Turns, then the turns between two rows, first turn first; the first pair answered:
turn A:
[ -7  10  16   9  57   5  12  35 -32 -10  12 -49 -27  -8] |-> [-16   7  13  -3  68  17  10  21 -14 -12  31 -39 -22 -20]
[  3  -1   2  21   2   4  13  18  -5   0  -3 -11   0  14] |-> [  4   9   3   1  10   2   5  17 -19   3  -5 -17   3  11]
[ 20 -17 -12  44 -36   6   8 -16  26  11  -7  14  13  11] |-> [ 32   2  -7  30 -39 -10  -2   0 -16  18 -33  -9  11  21]
turn X:
[ 11  16  -2 -17  10 -11   3  12 -14  18   5 -18   6   9] |-> [ 14   9  -4 -29   6  -2  -3   7  -4  17  10 -15  10   6]
[-28  37  -9  15  18 -16  23 -34  -5   7   5  29  10   0] |-> [-27  42   3   9  36 -22  22 -21 -16   7   6  15   0  -4]
[ -1 -23   8   2  18  12   2 -10  39 -11  26  11  -7 -21] |-> [ -5 -20  -1  20   5   9  10 -18  40 -11  20  22  -2 -13]
[  0  21 -10 -13  20   6 -10 -17  -1   8  27  26   2  -5] |-> [ -2  21 -14  -5  13   3  -6 -21   0   8  25  31   5  -2]
turn K:
[  8   5   0  -8  -9  -4 -12  12 -21   2 -23 -12   2  -1] |-> [  3  -7  -9  18 -26   1  -3   1   4  -2 -19   6   7   3]
[  8 -13  -5  13  -1   7 -12  -7  -1  10  -2  -4  -6   1] |-> [  3 -12  -3  16   7   7  -9  -8   2   9   4  -3  -9  -3]
[ -4  -2 -22  31 -53  10   6 -22  20   4 -10  28  13  20] |-> [-36  15  -2  31  21   8  23 -17  31  -3  32  28 -10  -7]
[ -2  -7 -11  18  -1  12  -2   7  30 -19  10  11 -12   1] |-> [ -4   6   0  -2  26   8  -7  16  14 -17  15  -4 -19  -8]
turn J:
[ 16   2  -2 -11   3   8   1  25   0  -3 -24   5   0  13] |-> [  9  14 -11 -10  -4   6   4  10  -4  -1 -26  14  10  16]
[-22  -2  -7  11  20   1  14 -24   5   1  21  15  12 -12] |-> [ -7 -24  10  11  28   5  11   6  13  -4  24  -2  -4 -16]
[ -4   5 -13  16 -15  -4   8   4  -3  11 -11   4   5  11] |-> [-15  19  -9  -8  13   0   4  -4  -8  13   5   3   6  -2]
Pairs:
Each pair is two turns apart.
[ -3  -3  -1 -23  -7  -2 -16  -6  -8   8  -8   2   2   3] |-> [  2 -11  -1 -19 -14   1 -16  -5  -1   7  -7   4   1   5] => J X
[  6 -18   5  21 -30  -1   5   0  -9  -2  -3  -5  19   1] |-> [ -2 -16   2  28 -25   1  10  -7  -2  -3   5   3  20  -1] => A K
[ 23  -7   0 -40 -13  11 -26   9 -17   5 -12 -21  12   1] |-> [  2 -22 -17   5 -29  22  -3 -19  31  -4   7  18  18   3] => X K
[-16  42 -11   1  10 -11   6 -28 -13   6  -6  14   3  -4] |-> [  5  16  17 -23  35  -5  -6  15 -12   3   0 -17 -20 -17] => K J
[-13  18   4 -39  46  10 -22  22 -16 -13  14 -24   1 -25] |-> [-17  -1 -31 -29 -11  31 -25 -25  24 -15  13  18  34 -15] => X X
[  5  -5  10  10  -6  -6   3   0  11  -1 -11   0  -2   4] |-> [  5  -3   8  11  -7  -7   4  -2   9   0 -12   2   0   5] => A K
[-11   6  17   0  16 -14   8  12  -6   4  12 -11 -19   5] |-> [-19  19   1  13  -6 -18  13  -9 -10   6   2   3  -6  15] => J J
[ 31  -5  -3 -23 -32  13 -19  -4  -5   0 -20  -4  15   6] |-> [ 23  -4  -2 -39 -16  20 -22 -12   3   0  -5   0  17  -6] => A J
[ -7   5  10 -12  16  10 -22   2 -34 -18 -16   5  20 -13] |-> [  7 -19  14  -9   1  18 -26  14 -20 -20 -19   2  18 -11] => J X
[ 13 -19   5 -11   8   9  -6   1  11  -4   3  -8  -5  -4] |-> [ 12 -21  -4  -2  -9   9  -3  -9  15  -3  -1   0   3   1] => K X
[-11  10  -7  -8  -2   3  11  -1  -5   7   7 -14  -4  -9] |-> [ -4   5  -5 -11  -7   4   7   4  -7   9   2 -18  -4  -8] => K J
[  5  11   8   8   9 -12   0  16 -11  -7  -9 -12  -3  -1] |-> [ -5   8   5  -7  22   2  -3   0   8  -8  11   0   3 -15] => A A
[ 22  -2   3   3   1   1 -14  -5 -25  -8 -45  -8  21 -14] |-> [ 16 -16  -5  28 -12   9  -3 -16   3 -13 -36  12  23 -12] => X K
[  6 -23  13  22   9   7   7  -3   8 -20   7  -1  -8  10] |-> [ -9   4  11  11  30   1   9 -17  -8 -17  13   2  -4   4] => J K
[ 20 -10  -7 -32 -25   2 -20   6  -9   5 -17 -11   7  28] |-> [ -4 -17 -16  15 -26   6   6 -13  31  -3   5  20   5  26] => X K
[ -1  -1 -15 -40  40  16 -17 -28   4   0  14  11  14 -30] |-> [ 35 -51   5  -4  11  13 -16  28  14  -6  -8 -15 -12 -15] => J A
[ 24 -28   1  -3 -16   8 -15  18  16   2  -8  -7   2  -2] |-> [-12   2 -13  11   3   6   4 -21  26   0  13  23  12  -9] => J K
[-13  23 -13  30   3  -3   2 -22   4 -10  12  31  -1  -5] |-> [ -1  35  -9  27  -3 -17  -2  -8 -26  -6  -9  13  -4   5] => A A
[  9  -9 -19  28 -42 -20  -3   7   1   7 -12  -2  -3  14] |-> [-16  13   3  13  33 -24   5  17  -2   4  23 -12 -25 -12] => K K
[  2  17   7 -16   3  -9 -11  -3 -30   2  -9 -10   0   1] |-> [-10  10  -3 -20   2   7 -10 -28  -2  -1  11  11  10  -7] => A X
[ 17 -28   8   5  -4  -8  -7  27   7  -9  -2 -11   0  17] |-> [ -2  12  -8  17  -7 -25   3   0 -18  -3 -12   2  12  28] => J X
[  7  12  16 -13  -4   4 -20 -14 -12  -8 -15 -10  32  -8] |-> [ 18  -2  20  -1 -16   4 -20   0  -7 -10 -22 -16  27  -3] => J J
[ 10 -16  -9  34 -37  -2   4   7  -1   2 -24   7   9  12] |-> [ -2  -9 -13  40 -30  -1  11  -7   7   0 -15  19  12  10] => A K
[ -1  13 -15  28   9 -16   9   1  -5   0   3   3 -38  -8] |-> [ -2  25 -14   0  22 -14  -1  -4 -17   3   6  -1 -33 -15] => A A
[ -6  17 -10   2  10  -8  -1   7 -22   7 -12   0  -1  -7] |-> [ -7   7 -19  21  -6  -5   6  -1  -4   4 -10  13   3  -2] => K K
[  8  24  -8   4 -17  15 -11  -8 -29   0   2   9  35   5] |-> [ -3  20  -9   7  -5  23  -6 -18  -9  -3  20  22  34  -4] => A K
[ -3 -19  21   4  16 -13 -11  22  -4 -19  -6 -10  -5  -1] |-> [  0 -17   7  20 -15 -16  -8  10  -5 -18 -21   1   7  13] => A J
[-8 -6  3 16  2 -1 11 -5 17 -1 14  6 -7 -5] |-> [ -3  -3   8 -15  14   4  -3  -3   9   2  17  -4  -5 -13] => K X
[ -6   5   6   2  27   2   0   8   3 -10  21  -8  -6  -9] |-> [  9   1   2 -25  10   7 -16   7  -6  -6  10 -17   4  -7] => X K
[ 16 -15   6 -15 -15  -5 -16  23 -19   5 -18 -18  -6   3] |-> [  7 -33  -6  10 -32   6  -4   5  20  -2  -4   9   2   4] => X K
[  2   3   4 -22  11   8 -13   8   2   2  -7  -6  -5  -9] |-> [  0  -9  -7   1 -13  13  -5  -2  23  -1  -8  11   1  -1] => K K
[-17   0  -1  13  -6  -7  22 -20  14  -3   7  24  10  13] |-> [ -4   7  16 -37  20  -8  -1   1 -16   2   5  -7   4   3] => J K
[-17   5   7 -31  -9  10 -12 -25  21  -3  -9   8  26  10] |-> [-19  11   1   1 -23  -3   0 -26  16  -2 -19  12  24  23] => X A
[-16 -15  -1  25  23   0   7  22  26  -4  18   8 -15  -1] |-> [-16 -13 -15  38  -3  -2  10   9  27  -3   7  20  -4  10] => X J
[-29  -4  -2  28  33  14   6  -6  25 -20   7  15 -17 -11] |-> [-22 -13   3  37  28  11   7   8  25 -21   1   8 -24  -6] => J X
[  9  -4  -3  -5 -12   2 -13  -6   0 -17  -5  -5  11  -1] |-> [  8  -4   1 -12  -2   3 -15  -3   0 -17   0  -8   8  -6] => J J
[ -3  19  24 -33  50   2  -1 -12 -18   0  17  -2   0 -18] |-> [ 18   1   8 -54   1  16 -22 -26 -14   4  -1   4  25  -8] => X K
[  7   6  12  19  13  -7   7   7  -6  -8 -28 -17  14   5] |-> [  0  14   4  20   7  -6   8  -9  -5  -7 -27  -5  22   6] => J K
[  2  18 -15   8 -19  20 -11 -46  12   4  -8  17   8 -17] |-> [  5 -11   6  19   6  27  -5 -16  37  -4  12   8 -16 -29] => J A
[ -2  -3   0  38  -2   1  17  11 -14   1 -13   7 -27  17] |-> [ -1  18   0   7   7  -4   5   7 -40   7 -19  -3 -21  14] => A J
[ 9 -9 11  5  2  8  2 15  9 -2  7 -8 -3 -8] |-> [ -8  15  -3  -1   2   6   3 -14   2   2   9   7  10  -8] => J J
[ -3   0  -3 -13  24   3  -5 -36   6  -4  17  37   6 -21] |-> [ 24 -36  -1  27 -19   0   1  -8  17  -8  -9  30  -3  -1] => J J
[  4   2 -15  21 -23 -20   2  -6  -5   8 -18   3   5  17] |-> [-14  17   1  13  28 -22   9   0  -6   6   9  -3 -11  -1] => K K
[-34  18  -6  15  42  -4  10   1   9  -8  31  14 -13 -11] |-> [-24  15  -6 -30  43   7 -13  -3   4  -4  33   7  -3 -19] => K A
[-16  19 -16   9   2 -14  -5 -21 -16 -14   8   7  10  -3] |-> [-19  17 -12   7  13 -13  -3 -19 -12 -15  17   7   5  -9] => X A
[ -9   1  -5  23 -13   6   4 -10  23  -2  -4  10   7   9] |-> [-21  17  -1   7  12   5   3 -17  18  -1   9   9   6  -1] => J X
[-13   4  -7   3   9 -12   9  -4  -2   4  27  -7  -2 -16] |-> [ -8  -5  -6  17   1 -13  14   4   5   2  24  -7  -6 -11] => A J
[-10  -6 -17  23  -9   4   2 -35  28   2  -3   2   9   2] |-> [-12  13   0  35  20 -17  11  -9  -3   3 -10 -20 -13   3] => X X
[ 29 -29   8 -20 -24  18 -21  18   4  -3 -15 -16   2   6] |-> [ 16 -37   1  -4 -27  26 -11   1  33  -9   1   6   5   2] => A K
[  1  16  -2  13 -16   0   7  12 -27   4 -18   3   1   4] |-> [  3  18   3   3  -7   0   4  16 -32   5 -17  -3  -1   1] => X J
[  1  32   4  -2  14 -30  13  15  -7  14  -8 -17   8  -2] |-> [  0  35  -2 -16   8 -26   7   5  -9  16  -8 -14  18  -3] => K J
[-13  13 -18  -9  -8   4  -4 -30   3   0   4  19  20   3] |-> [ 17 -32   5   7 -15   8  -7  21  16  -6  -2  -7  -5   6] => J J
[ -2  -1  -2   2  30   8  -2 -11   8   3  24  -4 -13  -8] |-> [  9   2  -2 -21  24   8 -15  -8  -7   7  13 -14  -7  -6] => X K
[-15   1  -4  -7  15   8   4 -13  17   1  23   9  -2 -13] |-> [-10  -3   0  30   5  -3  17   4  14   0  11   5 -13  -1] => A X
[ -7  11  -3 -53  22   9 -18 -20 -16   5  16  -1  16 -14] |-> [ 19 -21 -17   9 -52   1  -7  -6  -6   2 -23   4  18  22] => J J
[-18  28  -9 -10  33 -10  -6 -27 -21   4  12  20   7   0] |-> [-16   5 -11  43   9 -12  13 -19   5  -3   9  32  -2  13] => A A
[ 20   6  12  17   4  -5  24  17 -13  10   3  -4 -20  -5] |-> [ 31   7   4   0 -19  -2  11   9 -22  14 -10  -5  -6   2] => A K
[ 14   0 -18   3  25   5  -2  -1 -19  -8  20 -14   2 -15] |-> [ 20  -3 -19  -3  17   7  -6   1 -22  -6  15 -18   5 -12] => A K
[-28  27 -15   6  27 -12   6 -22   0   1  15  15   5  -1] |-> [ 16  -6   8 -19  14 -10 -19  31 -18   3 -10 -28 -11   3] => J K
[  3   3 -22 -14 -30   9 -11 -28   3   5  -7  19  21   4] |-> [-17  20  -5 -23  28   7  -3 -22   3   3  21  13   4 -17] => K K
[-16 -16   0  19  13   8  11   6  35  -6  30   7  -4  -7] |-> [ -7  -3  13  26  20 -12  13  33   2  -2  11 -17 -19   1] => A K
[  9   6   3   0  -4  -7  -9   0  -4   7 -18  -3  12  -4] |-> [ -5   5   4  15  10  -4   2  -5  13   4  -1   7   7 -10] => K K
[  2 -11   9  -9  -8 -16   8  -3 -22   9 -26 -14  -4  -1] |-> [ -2  -6   7 -22  -1 -13   5 -10 -23  10 -22 -12  -1  -6] => J X
[ -4  -1 -12   0  20   5   1   2  28  -4  12 -11  -4 -19] |-> [ -6   5 -22  25  -2  -3  10  -6  24  -4  -1  -2   1  -6] => A J
[  8  -1  -7 -17 -14   9 -10 -17  -8 -22   7   3  10  12] |-> [  2  -9   1 -15   7  13  -6 -11   7 -26  23   3   0   2] => K J
[ 16 -18   4  35 -31  -9  11   1   0 -21 -18   4  10  22] |-> [-17  18  -9  14  -2  -6  15 -40  -1 -18   5  24  25   8] => J A
[  0 -17   2  19  12  -7  20  -9  19  -7  37   1  -5   3] |-> [ -2 -13  -1  27   5 -10  23 -13  16  -7  32   4  -3   9] => X J
[ 16  -8  10  13  -7   5  -3 -18   2   6   8  12   6   1] |-> [ 20  -2  14  18  -5  -4  -1  -9 -12   8  -1   3   0   6] => A X
[  3   4  15  18   8  -9   7  18 -22  -4  -7 -11  -9   1] |-> [  2  10  15   5  14  -7   3  14 -28  -2  -7 -12  -6  -2] => J X
[ 24  31 -12 -31   4 -16 -13 -18 -44  11 -12   0  12   5] |-> [ 23  -2   3 -50  35  11 -18  -9   0   2  25   2   0 -20] => J A
[-26  45 -11  22   9 -22  21 -26 -29   3  -8  18   9   8] |-> [-32  41 -13  17  15 -14  22 -35 -14   2   5  25  12   1] => A A
[ 10   5  -4 -19  -1  -6 -16  14  -9  23 -36 -26   6  -7] |-> [  6  -8 -18 -25 -15  11 -19 -10  18  21 -25  -6  21 -10] => A K
[  0 -17  12  -2   8  16  -2   4  16  -3  14  -1 -14 -15] |-> [ 12 -10   3  16 -26   1  -1   7  -7   2 -17  -6  -9   6] => J A
[-13   2  10 -12  32   6  -7  -7  -8   5   6 -10   1 -16] |-> [  8 -33  12   2   2  15  -9   9  12   1  -3 -12  -3  -9] => X J
[ 14 -12  -8   2  -5  -4  -5  17 -16   0  -8 -12  -5  -6] |-> [ 13 -16 -18  -2 -18   3  -8   3  -6   1  -7  -1   6  -5] => A K
[ -6  11   6   8  18 -21   2  -3 -12  -2  -2  23   8  12] |-> [  6  -6  14  17  11 -20   1  16  -8  -5  -7  15  -1  15] => J J
[-14  -9  14  29  39 -28  30  23   5 -16  -2   5 -14   7] |-> [ 16 -16  20 -25  24 -21  -3  39 -22  -8 -22 -21  -6   7] => X K
[  1 -23   2  14  -2  15   6   4  24  -8  14   8  -5   0] |-> [  2 -14  10  26   7   2  12  19   7  -7   5  -3 -17   4] => A K
[-13  14  25 -46  34 -13   2   1   3  12   0   8 -18 -14] |-> [  0 -30  24   8  -1  -5  17  15  44   3  -5  20 -26  -1] => A J
[  2   8 -12  11 -20   1   0  -5 -11  -8  -7   4  10  11] |-> [ -6  23  -3  -3   8  -3   0   0 -23  -7   2  -5   3   2] => X J
